One turn sends every row of this set to another row. A few are shown first. Where does it send the rows asked after them?
Q_111: [ -6   6 -14  -1 -11 -12 -17   5 -15  -4  -7  -7   5   9  -1   3  13  20]
Q_84: [-11   2  -9  -5  -7 -15 -19  13 -11   0  -5  -7  -5  14  -3  10   5  16]
Q_817: [ -5   2 -15  -4  -6 -15 -15   7  -5  -7  -1  -9 -13  19  -1  10   4  15]
Q_950: [  5  23 -19  -6  -2   0  13  -3  -7 -15   6   8   1   1   6  18  -7  -4]
Q_941: [ -6  11   1 -16 -16  10  14  -5   7 -15   1 -13   9  12   3 -12  14  -9]
Q_852: [ -5  -5  14   6   7   4   1  -1   3   4  16  16 -17  -4   1   1 -10  -8]
Q_975: [ -8   3 -13  -5 -18  -7 -14  -1 -10   2  -5  -2   4  11  -4   5  18  24]
Q_639: [  1   9  -3 -11 -21  10  11  -8   4  -6   6  -8  12   8   4 -12  24  -7]
Q_269: [  3  14   7  -3 -22  17  12 -16  -4 -11   7  -3   6   1   4 -13  17   8]
Q_545: [  8  17 -12  -1   1  -4  18  -6  -6 -12  -4   6  -5  -5   4  16 -12 -12]
Q_665: [ -1  -8   9   6  10  -5  -1  11   3   5   3  12  -9  -8   2  11 -20  -6]
Q_431: [-12  -3  13  -3 -15  -9  13  -9   7  21 -10   2   8  -7   5 -17   1   8]
Q_624: [ -2   8  -7 -13 -19  13   6  -9   4  -5  14 -15   4  10   4 -12  17  -6]
Q_577: [ -6   7  10   4   4  -4   0   1   4  14  10  14 -12  -5  -9   7 -21  -1]
Q_964: [  4   0  22   1  -6  -5   2 -13  21   9  -6   0   2   3   0 -23  -5   7]
Q_671: [ -7  -4  -9   2  -2 -14 -18   5  -7   3   5  -9   1   7  -3   4  -8  28]
Q_755: [  0  -5  10   7  11  -7   2  11   1  -1  -9  10 -11 -11  -5   2 -14 -11]
Q_492: [  1  28  -8   4 -10   1   6  -7  -9 -19   1   6 -13   0   0  10  -5 -11]
Q_12: [ -6  -9  14   3 -11 -11   4 -12  14  17  -8   2  11  -6   9 -20  -1   5]
Q_342: [  6 -10  10   6   4   1 -10   9   0   5  -3  16  -9 -10  -1   9 -15  -3]
Q_955: [ -6 -11  15   2   2  -2  10   5   5  12   3  10  -2 -12   0   7 -20  -8]
Q_109: [ -3  -6  -2   2 -13 -10 -26   6  -1  -5 -10 -10   8  10  -5  -6   5  16]
Q_401: [ -7  -4  -5  -2  -5 -10 -19   8  -5  -5  -4 -13   7  13   0  -6  12  24]
Q_210: [ -7  -7   9   3 -18 -12   1 -16  11  18 -10   4  -1  -2  14 -17   2   6]
Q_604: [ 12  13   8 -13 -23  17   9  -6  -3  -3  10  -3   8  -1  -4 -10   7  -8]
Q_134: [  3   8  -4 -10 -11  17  20 -11   0  -8   8  -2  10  -1   1  -5  20  -8]
Q_877: [ -4  21 -15  -3   7   3  15  -5 -12 -16   6  11   5  -5   1  12  -6   3]
Q_375: [  9  23 -20  -3   1  -1   4  -9  -7 -14   4   6   4   0   3  13 -13   1]
Q_697: [  4  24  -3  -6 -11   1   9 -14  -3 -15  -3  20  -5   4  10  13 -12  -4]
Q_785: [ -6  -3  10  -1  -9  -5  12 -17  20   8 -10   2  15  -1   9 -19   0  -4]
Q_819: [  4   5   7   6  -8 -12   7 -22  11  11  -1  -1   2  -5   6 -26  -7  -1]
Q_301: [-12  -1  -6  -4   0 -17 -17   6  -3   4  -3  -8   2  14   2   2   1  26]

Q_755 goes to Q_431
Q_109 goes to Q_975
And these:
Q_342 goes to Q_210
Q_852 goes to Q_819
Q_639 goes to Q_950
Q_111 goes to Q_84
Q_964 goes to Q_269
Q_545 goes to Q_955

One turn sends every row of this set to another row. A few are shown first. Where does it send the rows asked after them?
Q_115: [ 11   9 -11   4  12  -9 -29   2   0   0   3  -8   0   2  10  -1  11   2]
Q_537: [-11   3 -16  -2  -8   1   8  -8   2  -8  -9 -23  -5  -1  -5 -22  20 -10]
Q_235: [  0  11  -6  -2 -26   4 -11  -5   9  -7   6 -17  12 -17  -3   7 -10   6]
Q_457: [  2  -6  -8   7 -19  -2   8  -2  -2 -32   3 -15   0   1   4   1  -1  -6]
Q_304: [  8  -2  -9 -11  -4   2   0  -9  -4  -4 -21  25   7  -2 -15  -1   0   8]
Q_848: [ -8  -4 -10   1   3   0  13  -4   9   5 -13 -18  -5   2  -2 -24  14 -11]
Q_646: [ -5  12  -9  13 -17   0  -7  -6  17  -9   0  -5   3 -25   9  -2 -13  -2]
Q_534: [ -1  15 -11   5 -13  14   0   5   9   8   4 -16   8  -7 -10  11  -9   3]
Q_258: [ 11  -9   0  -1 -12   3  13   6   4 -17   1 -17   5  10  -3   6  -3  -2]
Q_326: [ -2  -2 -18  -5 -11  -1  -6 -15 -18 -12 -18  23   5  -7 -12  -2   1   4]
Q_690: [  4   4 -14  -2  -1   4   2  -8  -3  -6 -23  29   1  -4 -13  -3   2   3]
Q_588: [ -7 -14  -8 -11  -7  -3   4  -8  -5   3  -9 -27   4   3  -5 -20  12  -4]
Q_589: [ -5  -5  -3  13  -8   0  -5  -2  10  11  -3  -6   8 -18  11   0 -23  -1]
Q_303: [ -1  -8  -1 -12  -4  -4   7  -8  14  -1 -12 -21   1  -2  -2 -25  14  -4]
Q_30: [-12   1 -21   0  -8   3 -23  -8  -2   9  -6  24  -2   1 -19  -6  -3   0]
Q_705: [  9   7 -12   3  11 -10 -31   0  -4  -2   4  -9   0   1  11  -1  10   3]
Q_149: [ -8  -4 -14  -4  -8  -2 -25 -10   3   9  -8  27   0  -3 -15 -10  -7   1]
Q_864: [ 10   9 -12   5  12  -9 -29   2  -1  -1   4  -7  -1   2  11  -1  11   1]
Q_870: [-26   4 -15   6  -2  -5  -8  14   1 -18  -7 -14 -13   9 -15 -19  -8   8]
Q_164: [-20   2  -8   6   3  -6  -6  16  13 -14 -10  -9 -13   8 -12 -21 -10   8]
Q_813: [-20 -12  -3  -5  -2 -11 -13  12   1 -10  -8 -16  -4  10 -13 -19 -16  14]
Q_790: [ -1   5 -21   1  -5   4   0 -10 -13 -10 -19  26   1  -4 -14  -1   4   2]
Q_77: [-15  -2   0  -5   0  -6  -8  16  14 -11  -9 -13  -7  10 -16 -19 -11  14]
Q_632: [  9   9 -14   5  11  -9 -29   1  -3  -1   5  -9  -1   2  10  -1  12   2]
Q_873: [-25  -5 -10   0  -8 -12 -15   9  -2 -21  -6 -16  -8   5 -11 -20 -11  11]
Q_528: [  0  -5 -12  16  -7   6  17   7  -4 -16   1 -13  -4   9   1   5  -3 -11]
Q_820: [  1 -22  -2  10 -10  -4  10   1  -7 -15  -1 -13   3   4   9   1 -12  -7]
Q_388: [ -7   3 -16  -9 -15   0 -27 -11   2   1  -5  22   1  -2 -21  -7  -1   4]
Q_72: [-12   2 -17  16 -11   7  -4   0  -7  13   3 -14   7 -11   1   8 -17  -3]
Q_42: [ 11   7 -11   3  12 -10 -30   1  -2   1   4  -9   1   2  10  -1  10   3]
Q_444: [  3  -9 -12 -10  -8  -1  -5 -12 -15  -4 -20  23   9  -3 -13  -1  -2   7]
Q_35: [  7  -8  -1  12  -6  -2  15   4  13 -22  -4  -7  -3   1   9  -3  -7  -8]
Q_826: [ -7   5 -16  -3 -10   0 -25 -10   9   2  -7  28  -2  -5 -16 -10  -2   1]
Q_219: [-14 -11 -13  -1  -9  -7   2 -13  -4  -7 -10 -22  -2  -6   3 -27  13 -10]
Q_150: [ -6   5 -16  -7  -9   5 -22  -6   4   9  -6  23   1   3 -24  -4  -1   4]

Q_826 goes to Q_388
Q_444 goes to Q_690
Q_870 goes to Q_813
And these:
Q_848 goes to Q_219
Q_589 goes to Q_646
Q_457 goes to Q_258

One turn sends every row of this set to another row. A few are shown first. Where does it send the rows asked after them?
Q_121: [ 11  -5  14   5   7   3   1 -22 -18 -10 -11   9  27  13  -9   1  10 -14
  -9 -17  20  -7  -3   1  -7  26  17   3]
Q_136: [ 12   2   9 -10  -1   0  -6 -19  -4   0  -2  11  26   8 -10   1  11   6
 -11  -7   8 -17   3  -1 -11  26  14  -5]
Q_573: [  9   4  16  -1   7   3  -1 -22 -13  -4  -4  14  18  18  -7   2  14 -13
  -6 -14  20  -3  -5  -1   1  27  15   9]
Q_913: [-12 -10   0  14 -19   4  19   2  -5   1  -4   6   7  -2  21  13 -20 -10
   2  -4  -2  -7  -7  21 -12   2  -3   2]
Q_352: [  4  12   0   8  18 -12   1  12   1   5  -4 -10 -10  -6  -8  15   0  -4
 -14  -1   0  -6   0   6   8 -15  10   7]
Q_972: [  7   0  14  -4   5   1   2 -22 -18  -6  -2  13  22  22  -5   4  10  -7
 -12  -9  22 -12   1   3  -9  23  21   1]
Q_601: [-11 -16   1  19  -2 -14   0  -4  -9   2  -7  -2   9   9  29   1 -15  -6
  -6  10 -14 -19   5   9  -3  -2   3  10]
Q_536: [-15  -6  -1  10  -9   5  -7 -12  -5  -2   4  -5   3   5  20   7  -8 -19
   8  19  -2 -12   0  12   0   0 -11   4]
Q_184: [-15  15  -2   7  -1  -9   9   9  -3   3  -9  -1  -7   0  -5  14 -26   3
   0 -13  12  -2 -10  10   0  -9   6   1]
Q_33: [-15  -7  -5  -5   2  -5   8  -7 -11  -7 -10  11  11   1   2  -7  14 -18
  -3  -8 -14  19   0 -22  -7  -6  -2  17]
Q_881: [  7 -15 -14   2   3   5  21  -6   5  -8 -10   2   9  -7   6  -3   1  -2
  -6 -21 -15   0   6 -16  -6 -12   2  22]
Q_67: [ -5 -20  -4  14  -5  -1  11  -6   5 -11  -1 -12   4  14  10  -2   3 -11
 -11 -35  -6   7   0 -14 -13   2  -7  11]
Q_410: [ -6 -17   8  17   1  -1  -2  11  -3  -8   4 -22   2  21  15   6  -9  -7
   1   0   9 -22   7  14 -10   5  -1   7]
Q_331: [ -2  10 -16   8  14  -5  -8   2  -5 -12 -16  -6  -3  -7 -16  15  -9 -11
  -1  -7   8   6   3  11   2 -17   3  -6]
Q_343: [ -7   9  -1 -11  16 -10   0  13 -13  -8  -5   4   6   4 -13   7   2  -2
  -1  13  12   2  14   3  -3 -19  14   5]
Q_414: [-12 -19  14  19  -2  -6   0  -1 -19  -4  -7  -8  24  -2  12  -6   0 -21
   2  16   2  -3   6   4  -9  -9   4  -2]
Q_656: [-14 -13 -21  -6  -8   7  14 -19  -4 -14  -3  -1   6   2  -1   2   0  -7
 -10 -14 -10  -4   0 -17 -19 -17  -1   4]
Q_879: [ 15  -1  10   3   2  -3 -11 -17  -7  -1 -12   6  31   2 -13  -2   8  -1
  -9 -14   7 -13  -1   0  -7  29  12  -8]
Q_18: [-14  -4 -12  -2  -9   7  24   5  -4  -3  -9   1  -3  -8  -6   9  -8 -10
  -2 -24  -8  -7 -19  -7 -14  -1  -2  15]
Q_13: [  2   6  -9  -2  16  -8  -1  17   5 -11  -3  -7 -16  18  -6  17   4  -5
 -10 -20   6   6   8   9  -4   2   1  10]
Q_405: [ 13   6  10  -4   1   0 -12 -19  -1   3  -5  14  25   7  -7  -1  10  -2
  -4  -9   5  -7   0   0   0  33   6  -1]

Q_343 goes to Q_33
Q_136 goes to Q_405
Q_656 goes to Q_536
And these:
Q_972 goes to Q_573
Q_913 goes to Q_184
Q_601 goes to Q_352
Q_67 goes to Q_410

